Read these off the table that follows. Counting starts at 1.
1) Which number is the bottom-right entry?
2) Which number is the entry at row 2, column 1?
3) Which number is the entry directly above 115?
4) Which number is the entry in row 1 and column 3?
5) Which number is the entry in the top-right corner?
6) Which number is the entry just left of 122?
7) Which number is the smallest entry?
8) Which number is the entry just right of the smallest entry?
127	127	128	131
124	133	130	119
135	135	132	128
113	125	125	117
121	126	126	122
129	131	131	126
124	115	119	135
116	102	111	141
118	130	129	120
1) 120
2) 124
3) 131
4) 128
5) 131
6) 126
7) 102
8) 111

128  128  129  132  137  144  148  150  150  151  151  151  151  151  151  150
129  128  128  128  128  128  128  128  128  128  128  128  130  133  139  145
128  128  128  129  134  140  146  149  151  151  151  151  151  151  151  150
128  129  129  129  131  136  143  148  150  151  150  151  151  151  150  150
128  128  129  132  137  144  148  151  150  151  151  150  150  151  151  151
133  139  146  149  151  150  150  151  151  150  151  151  151  151  150  150
128  129  132  137  144  148  149  150  151  150  151  151  151  151  150  151
132  138  146  149  150  150  151  150  151  150  151  151  151  150  150  150
128  128  129  132  137  144  148  150  151  151  151  151  150  151  151  151
128  128  128  128  128  128  128  128  128  128  131  136  142  147  150  151
128  128  128  128  128  128  128  128  130  135  142  147  149  150  150  150
128  128  129  131  136  144  148  150  150  151  151  150  151  151  151  150
128  128  128  128  128  128  129  129  131  136  143  148  150  150  151  150
The first entry on the main diagonal -> 128
The bottom-right entry: 150
The second entry in reading order: 128
The largest entry in the first column: 133
Which number is the third entry, reading row by row?
Answer: 129
The second entry on the diagonal from the top-right corner: 139
The bottom-left entry -> 128
Which number is the fourth entry from the end, reading row by row?
Answer: 150
The 3rd entry from the end, reading row by row -> 150
The entry in the top-right corner -> 150
The second entry on the main diagonal -> 128
Which number is the fifth entry, reading row by row?
Answer: 137
Which number is the entry just right of 138?
Answer: 146

[[112 118 134 125 118 143]
 [124 130 126 128 126 130]
 [130 124 136 132 133 128]
 [127 128 128 131 129 128]
 [127 128 129 126 126 132]
 [134 133 128 130 133 121]
 [141 136 139 126 142 116]
 [129 128 127 121 127 124]
 [127 127 124 134 128 130]
 [133 139 122 127 129 124]
 [151 140 143 125 148 105]
 [114 123 112 122 111 135]]
Counting starts at 1.
The entry in the top-left corner is 112
The entry at row 1, column 3 is 134
The bottom-left entry: 114
The top-right entry: 143
Report the entry directly above 141.
A: 134
The entry just right of the largest entry: 140
Report the entry directly above the largest entry.
A: 133
The entry in the bottom-right corner is 135
The entry in row 2 and column 1 -> 124
The entry in row 1 and column 2 is 118
The entry in row 3 and column 2 -> 124
The entry at row 3, column 1: 130
The entry at row 2, column 2: 130

W =
[[126 145 124 101 147 110 108 155 127]
 [117 140 107 106 113 123 132 111 119]
 [129 131 111 101  98 132 144 104 112]]
Find the first entry in the row that holds the largest entry.
126
Find the 3rd entry from the end, reading row by row.
144
The top entry of the column that holds the largest entry -> 155
Find the entry in the top-right corner.
127
Find the last entry, reading row by row.
112
The entry directly above 144 -> 132
The entry just right of the centre entry -> 123
The second entry from the end, reading row by row: 104
Find the bottom entry of the column that holds the smallest entry.
98
The entry directly below 140 -> 131

[[119 131 126 121 118 121 127 125 122 129 117 121]
 [118 129 132 130 123 138 143 134 125 134 119 120]
 [138 136 121 122 129 116 107 119 128 120 133 138]
 [116 127 123 128 120 136 124 127 119 124 117 118]
 [119 125 120 139 133 152 110 126 117 117 127 120]
 [138 132 122 140 142 146 101 124 125 119 142 137]]
What is the fourth entry in reading order?
Answer: 121
The first entry in reading order is 119
The smallest entry in the last column: 118
What is the entry directly below the largest entry?
Answer: 146
What is the bottom-right entry?
Answer: 137
The third entry from the end, reading row by row is 119
What is the fifth entry from the end, reading row by row?
Answer: 124
The first entry of the largest entry's row: 119
The third entry on the diagonal from the top-right corner is 120
What is the second-last entry, reading row by row?
Answer: 142
The largest entry is 152
The entry in the bottom-left corner: 138
What is the entry just right of the largest entry?
Answer: 110
What is the top entry of the column that holds the smallest entry?
Answer: 127
The entry directly below 139 -> 140
The top-right entry -> 121
The 3rd entry on the main diagonal -> 121
What is the second entry on the main diagonal?
Answer: 129
The entry just left of the largest entry is 133
The fifth entry, reading row by row -> 118
What is the smallest entry in the first row?
Answer: 117

[[121 110 149 123 123 122 119 122 141 143 120 127 114 128 107]
 [114 144 120 147 137 132 131 115 154 115 134 134 126 132 119]
 [133 128 123 134 132 138 124 124 127 114 119 131 121 138 133]
 [120 120 129 121 107 124 139 119 148 128 142 128 125 136 126]
 [124 133 118 129 130 137 126 126 127 146 149 126 135 140 122]
 [138 139 135 130 131 145 134 133 133 128 133 141 125 120 123]
 [122 120 126 124 143 125 134 133 133 121 142 136 126 135 127]
 [131 107 122 128 134 130 134 140 122 137 131 124 123 116 139]
 [123 120 121 131 122 129 109 134 114 108 122 124 146 114 143]
 [121 125 120 112 123 123 140 140 124 127 123 134 150 120 128]
 [143 149 129 130 150 137 125 129 129 110 141 136 145 129 133]]
Counting starts at 1.
The entry in row 2 and column 1 -> 114
The bottom-left entry: 143
The entry directly below the largest entry: 127
The top-left entry: 121
Find the entry in row 3 and column 1.
A: 133
The entry directly above the centre entry -> 126
The entry just left of the largest entry is 115
The entry in the top-right corner is 107
Find the bottom entry of the column that holds the largest entry.
A: 129
Find the entry in row 1 and column 3.
A: 149
The entry in row 2 and column 2: 144
Find the entry at row 1, column 2.
A: 110
Find the entry just right of the centre entry.
A: 133
Find the entry just left of the centre entry.
A: 134
Find the largest entry.
A: 154
Find the entry directly below 116.
A: 114
The entry in the bottom-right corner is 133
The entry just right of the largest entry: 115
The entry in row 3 and column 3 is 123
The entry directly below 108 -> 127
Find the top entry of the column that holds the largest entry.
A: 141
